The rows of R fall into several groups, and each row is roughly a mix of its group's hidden directions.
R:
2.99 1.67 -1.79 3.28 2.91 0.28 4.06 -0.45 3.11 -0.81

4.59 1.15 3.29 0.02 0.65 -1.40 -3.37 -2.05 -2.50 1.95

-3.82 0.99 2.32 -0.97 -2.90 -0.76 1.44 0.67 2.12 -4.83

0.74 1.07 3.26 -1.35 -1.08 -1.66 -4.38 -0.60 -3.34 3.53

-5.76 -2.65 -3.54 1.15 0.76 2.00 0.27 0.05 1.44 -0.67

-5.12 -2.43 -1.08 2.62 -1.62 0.39 0.22 0.66 0.84 -4.13

-6.28 -1.37 -0.55 2.52 0.57 0.67 -0.12 0.20 2.44 -2.55

-1.75 -0.70 0.57 -0.91 0.75 -1.37 2.82 3.95 5.33 -1.48

3.98 0.31 3.22 -2.30 2.32 -1.97 -4.05 0.45 -0.84 1.75

2.77 3.96 0.52 2.09 2.63 -3.07 -2.45 -1.02 -2.79 1.45

3.31 5.09 3.92 -0.60 1.39 0.19 0.44 -0.02 2.42 0.75

3.77 1.28 -0.29 0.21 0.48 2.75 1.51 3.78 4.36 1.35

2.16 4.55 4.88 0.29 -0.33 -0.50 -0.72 -1.80 -1.72 2.21

-1.91 1.77 4.41 -2.91 -3.84 -0.91 -1.13 -1.57 -2.09 -1.68

-1.77 -1.76 -1.35 1.02 0.68 1.54 3.04 2.45 4.47 -3.76

-2.00 1.95 1.61 4.67 2.43 -0.05 -1.70 -4.28 0.66 -1.18

3.60 2.93 -0.13 -2.06 -0.64 -0.04 3.00 -1.10 -1.82 4.64

3.15 2.67 -1.01 0.13 -0.44 3.93 4.30 0.57 2.93 0.34

-1.45 3.78 1.55 1.50 -1.09 -0.31 -0.06 -3.62 -1.64 4.80

-0.88 -1.10 0.91 -2.43 -2.71 -1.24 0.52 -1.87 -6.28 0.68

-3.63 -2.12 -1.32 2.28 1.72 2.32 0.36 0.48 3.53 -3.93

1.81 1.80 1.34 -1.55 -0.42 -1.62 -2.25 -2.59 -3.63 4.78

3.30 -0.19 4.13 0.89 0.49 -1.07 1.58 -1.37 3.57 -3.74

-2.39 0.48 5.36 1.46 -1.13 1.85 -0.57 -4.27 -1.04 -0.27

1.18 -2.82 -3.33 -0.15 2.43 -0.97 -3.93 0.14 -3.05 3.02

-2.80 -1.96 0.66 4.31 -2.51 0.63 -2.10 -1.59 -1.23 -3.92

-2.55 0.30 3.56 -0.87 -1.86 -1.62 -2.73 -3.44 -3.96 0.52

-2.44 -2.25 -5.38 1.58 1.51 -1.07 3.09 -2.05 0.33 -1.25

-0.34 3.06 2.69 -1.24 -0.55 -1.97 -3.18 -1.17 -2.19 4.75

-0.71 -5.24 -2.86 -0.47 4.32 -0.68 1.78 0.32 1.53 -0.30

0.43 -4.96 -3.46 0.90 2.24 0.92 0.48 1.96 3.24 -1.80

-0.74 1.10 0.87 1.97 1.25 -2.92 -1.57 -3.73 -3.93 3.59

1.57 0.22 1.76 -1.56 -2.22 4.81 4.51 -0.68 1.82 -0.97

-1.09 0.38 0.70 -1.29 -3.33 2.12 2.87 -4.22 -4.01 0.14

3.26 2.51 2.74 1.96 3.66 -1.46 -0.79 0.53 1.68 3.69

-4.71 -2.72 -1.16 2.16 -2.17 0.53 -3.73 -0.90 -2.17 -1.10

4.12 2.59 2.99 0.46 0.22 2.92 1.39 2.58 3.35 0.15

5.72 3.03 2.24 -2.82 0.95 -0.63 0.95 1.71 1.01 0.39

1.53 -1.41 -2.96 -0.60 1.27 -2.46 -2.93 -1.12 -2.20 5.04

-2.22 -0.54 -3.63 -0.33 0.48 -2.85 -2.40 -1.86 -4.33 2.54

-3.80 2.81 0.70 0.01 -2.43 0.49 4.00 -0.04 1.69 -3.66

-5.05 -1.48 -2.78 -1.42 -1.90 -4.29 -1.02 0.23 0.73 -0.34

4.53 3.14 2.54 -1.62 -2.53 -2.67 2.13 0.95 -1.63 0.34

-2.59 -1.87 -1.24 -0.61 -0.08 -2.08 -4.11 -0.37 -3.63 3.81

-2.10 -2.39 -1.69 -4.10 -3.17 3.86 1.22 0.06 -1.42 -1.74

-0.92 -0.04 -0.18 -0.67 -2.08 1.75 -1.11 4.01 2.03 -5.57

1.04 3.25 4.51 0.34 -1.10 3.07 3.23 -0.53 2.80 0.08

-5.30 -2.31 -1.72 3.92 -0.98 0.64 1.15 -1.77 0.16 -1.90

2.17 4.37 4.85 -1.36 -2.27 1.22 0.63 0.92 0.94 -1.82

-4.48 -0.14 0.63 3.55 -1.04 2.02 -4.07 -2.40 -0.56 -0.58

1.64 -1.41 1.07 -3.33 -1.74 1.85 4.79 -0.02 -0.47 3.83

-4.15 -2.81 1.32 -1.24 -2.83 1.19 2.30 -3.85 -1.81 -0.19

-3.69 -1.38 -1.07 1.84 0.48 2.27 0.18 1.48 3.38 -4.71

0.83 -1.46 -3.95 1.11 2.34 -2.70 0.14 -4.14 -2.66 2.13

-0.93 -5.31 -2.49 -1.05 -0.13 2.73 1.02 2.27 3.08 -1.34

1.82 1.12 -1.07 0.58 0.54 -1.66 -3.83 -2.34 -5.22 2.20

-0.68 -4.05 -1.62 0.21 -0.43 5.05 -1.71 -1.00 3.35 0.96

0.82 -4.00 -0.17 1.00 3.25 1.46 2.30 1.44 4.03 2.70

-1.57 -5.18 -3.90 -0.97 -1.06 1.55 -0.60 2.18 0.15 -2.67

-0.66 2.22 1.70 -0.42 -2.81 2.20 -6.10 0.94 -1.15 -0.82

2.85 6.14 0.67 -0.07 -0.54 -1.08 1.93 -2.32 -1.26 1.65

-1.17 -4.35 1.15 -0.18 2.64 -1.80 -5.08 0.72 -0.26 -1.74

0.67 3.45 3.10 -1.89 -0.98 -2.71 -1.77 -2.04 -2.19 3.90

0.98 2.02 -0.76 2.74 2.72 4.30 -0.79 2.43 -2.72 2.88

2.21 0.21 -1.45 0.06 2.19 2.56 4.21 1.19 4.02 -2.74

-1.84 1.66 -1.10 0.42 -0.08 -4.19 -2.04 -2.45 -3.24 3.94

0.37 -3.92 -2.94 3.07 0.68 3.67 -1.48 -2.77 -0.89 -1.73

1.51 4.44 4.54 -0.89 -1.27 -0.47 -3.93 0.64 -0.19 0.40

-4.11 -1.20 -1.02 2.54 1.57 2.24 0.75 0.23 3.81 -3.57

-3.38 4.08 -0.17 2.26 -0.80 -2.05 0.66 2.39 2.51 3.26

-0.75 -4.00 0.75 -1.23 0.81 -2.44 -2.55 -1.15 -3.96 3.54

3.68 2.24 1.70 0.19 -1.03 -1.74 0.85 -2.89 -3.24 4.00

-1.15 -4.95 -4.36 -2.51 1.11 -1.39 1.39 1.57 -1.25 1.00

3.44 -1.37 2.38 3.76 0.72 0.94 -1.92 -2.01 0.07 -4.30

1.83 0.86 5.82 -0.03 -2.22 4.08 0.10 -0.49 -1.18 -0.17

1.55 0.48 2.35 -0.67 0.05 -1.08 -3.93 -1.86 -4.57 3.42

-3.01 -4.37 -3.26 0.19 2.21 0.53 2.16 1.35 2.34 -2.31

-0.68 -1.89 -4.63 1.15 1.38 3.69 2.98 2.09 2.20 0.94

-2.02 -1.72 -6.38 -1.27 -1.44 1.11 2.30 -0.67 0.94 -1.40

2.41 3.38 5.36 0.23 -0.85 1.45 1.04 1.19 2.21 -2.23

2.86 2.37 3.32 1.96 1.83 -0.82 -4.26 -0.97 -1.87 2.44

0.93 -0.80 -0.01 -2.10 -2.17 1.70 -1.13 -3.74 -3.96 4.10

-1.55 3.55 -0.29 2.64 1.18 -5.77 0.24 -1.66 0.22 -1.28

-3.49 -4.98 -3.72 -1.36 -0.77 0.24 -1.10 1.43 0.79 2.00

3.63 0.34 1.55 -1.24 1.69 -0.87 -1.99 1.70 1.54 5.58

-1.01 2.99 2.99 -1.30 -3.09 1.41 3.12 -3.84 -2.14 0.09

-2.09 -3.25 -3.64 2.47 -1.08 2.88 1.42 -0.26 0.45 -3.90

-1.49 -2.32 -4.25 0.55 -0.12 1.04 4.44 0.94 0.27 -3.67

-3.33 -5.24 -3.89 -0.37 0.11 0.48 -0.45 1.81 1.50 1.21

4.15 0.62 -1.41 0.66 2.18 -0.54 -0.76 -1.41 -3.37 4.72

4.95 -3.16 1.58 -0.13 3.47 -0.84 -2.98 -0.50 -0.24 -1.51

-2.99 -3.27 -1.82 0.99 -0.11 1.22 0.36 2.09 2.49 -5.01

-3.60 0.56 2.99 1.22 0.09 -2.46 -4.44 0.44 1.21 -3.19

0.10 1.18 3.57 0.77 -0.36 -1.18 -6.35 -0.23 -2.11 -0.41

4.13 -0.35 -3.91 1.20 3.51 0.78 -0.89 -0.25 -1.92 3.13

-4.36 -3.89 -3.69 -0.18 -0.37 1.16 -0.12 2.10 0.89 -2.59

-2.55 0.43 2.49 2.75 0.99 -0.07 -1.06 1.59 3.53 -4.87

-2.79 -5.18 -3.93 -0.56 0.77 0.64 -2.28 2.04 -0.59 0.35

0.66 -5.04 -4.78 -0.84 0.53 2.51 -0.20 1.09 -0.53 -1.93

0.78 0.50 4.57 -1.38 -2.77 1.82 -0.15 -2.64 -3.96 1.99

2.70 -2.93 -1.67 0.48 1.27 4.66 2.00 0.54 2.82 2.60

-1.93 -1.58 1.06 -5.15 -3.01 -0.80 -0.82 0.03 1.67 3.76

1.60 3.37 1.45 -2.38 0.51 -4.41 -0.92 1.02 -0.07 4.23

-4.73 -1.43 -0.91 -2.42 -0.48 -4.31 -0.25 -2.59 -0.32 2.12

4.96 0.88 -2.42 -1.58 0.88 -0.08 0.50 1.02 -1.43 4.83

1.56 -1.05 0.56 0.56 0.69 2.20 2.59 1.83 4.07 -5.01

1.98 4.42 3.77 -2.92 -0.22 -2.75 -0.04 1.70 0.36 2.11

One row of each group comes first, with its name. Which group is each row after those in?
-0.74 1.75 3.94 -2.33 -2.13 -2.30 -4.31 -0.88 -1.89 2.00 | E
-4.07 -2.47 -3.23 -2.11 3.36 -0.15 0.83 1.12 1.82 2.68 | Y
1.03 -1.35 3.54 -3.27 -2.73 3.89 -1.37 -0.70 -2.70 1.69 | L

-4.22 -2.88 1.70 -2.85 -3.54 -0.78 -2.78 0.47 -0.89 1.48 | L
-4.70 -0.46 -1.54 1.60 -0.39 -1.66 0.46 -1.70 -1.26 -5.14 | E
-0.19 4.87 5.61 1.60 -0.95 -1.13 -0.46 0.59 0.46 0.68 | L
0.19 0.99 -1.72 -0.62 -3.87 3.60 2.62 -0.50 -2.44 -3.98 | E
-5.18 2.27 -3.54 -1.71 -2.65 -0.41 0.21 1.11 -1.96 1.20 | L
-0.08 4.34 4.83 1.05 -1.62 0.72 -2.67 -2.51 -0.93 -0.73 | E
0.51 3.60 5.51 2.56 -1.41 -1.70 -1.70 -1.37 -0.02 -1.20 | Y
-2.24 -3.78 -3.55 0.32 1.00 -0.06 -2.56 1.86 -0.45 4.25 | L
-1.67 2.53 4.88 0.98 -2.12 1.67 1.32 -3.36 -1.59 -2.10 | E
